In the rows, zero is written as 128.
Each path below is one point turned by a fixed rotation once a step. After each direction that follows a path, write how fast that rotation turns it, in degrees per step (0 if it stays still).
Each turn is a multiple of 5 degrees from 10 to 175, or 0.
Each row of a path follows its step; steps can be skipped.
Path 1:
step 4: [131 130 133 137 140 126 131 127 128 114 117 128 125 125 124 136 122 131
 124 125 129 138 122 122 134 132 135 128 131 119 124 122 113 131 130 128
 132 128 138 136 131 131 120 139 130 129 130 118 132 121 120 127 134 127
 122 129 125 135 122 130 129 132 123 123 117]
step 5: [116 119 125 134 127 124 128 121 135 123 133 136 131 121 125 120 125 125
 123 129 122 121 127 133 128 125 135 141 126 130 128 137 131 125 129 120
 135 138 128 130 122 128 118 120 124 141 126 123 138 122 137 130 127 123
 118 135 124 131 123 129 131 119 125 136 136]
step 12: [128 131 139 121 141 122 140 133 119 124 115 128 130 129 123 140 122 130
 121 122 123 122 122 124 135 131 124 128 136 120 135 128 125 126 133 128
 121 123 129 127 123 129 121 136 118 125 126 136 128 125 130 125 119 141
 130 125 130 130 122 122 122 121 133 130 134]
step 13: [125 133 117 129 123 129 122 129 132 117 131 132 123 126 129 124 129 122
 132 123 137 131 128 127 137 127 131 125 135 133 127 147 132 126 129 132
 126 132 134 122 132 124 118 124 117 122 128 138 127 118 133 123 135 129
 124 133 128 137 115 125 144 125 130 124 126]
step 15: [122 132 133 131 129 122 132 129 126 125 128 127 132 125 128 138 136 138
 140 115 138 124 129 118 132 127 127 134 132 130 135 127 130 115 132 127
 122 128 129 132 134 131 125 129 126 126 124 115 130 122 125 122 124 135
 122 131 135 120 121 126 133 130 109 122 138]
step 17: [127 117 130 137 115 127 134 127 116 118 118 129 127 129 130 126 135 120
 124 126 128 129 128 129 124 128 122 122 131 136 132 127 130 129 128 132
 127 135 130 120 136 128 120 140 128 133 133 117 131 122 131 126 111 117
 125 130 135 121 133 124 128 123 127 141 129]
step 18: [125 141 134 125 126 128 126 129 130 121 118 124 127 129 132 127 127 131
 117 119 122 113 127 119 116 137 124 139 138 123 120 126 127 133 131 130
 127 124 132 123 118 130 123 121 119 120 118 126 123 120 131 127 125 135
 130 134 133 122 130 122 131 138 123 126 129]
step 19: [124 126 122 137 131 125 135 132 131 125 137 133 125 123 128 120 116 133
 141 129 128 136 128 128 117 129 126 124 136 132 131 131 131 121 125 137
 128 136 133 113 139 127 114 125 126 125 123 126 125 132 136 137 137 130
 131 128 133 128 132 122 133 128 136 126 119]
[128 130 128 125 130 131 130 128 130 128 131 125 127 127 127 126 128 128
 124 128 128 128 127 129 129 125 127 127 128 127 127 124 128 129 127 128
 128 128 130 129 124 130 127 129 127 127 128 128 128 131 130 129 126 130
 126 128 129 131 129 126 125 127 128 127 129]
170
[126 127 131 126 128 128 128 128 129 131 127 129 130 128 127 128 126 125
 127 128 125 130 127 130 128 130 128 126 129 129 124 128 128 129 127 128
 126 128 129 127 127 127 124 128 125 128 128 130 127 126 129 129 128 127
 131 128 126 126 129 124 130 130 130 128 131]
60
[130 129 128 127 127 130 128 128 129 129 128 129 127 129 128 128 130 127
 131 130 126 128 126 128 129 129 125 130 128 131 128 129 124 125 128 131
 126 129 127 126 130 130 128 130 126 127 130 131 126 130 127 132 128 127
 126 128 125 131 127 129 128 128 128 127 128]
110
[131 127 128 127 127 129 127 130 126 127 125 128 126 130 131 127 128 126
 125 127 130 128 128 125 130 128 129 128 125 128 125 130 127 128 129 127
 129 129 128 128 127 127 123 129 126 128 130 128 130 128 127 126 128 128
 129 126 124 131 129 128 128 126 127 131 126]
85
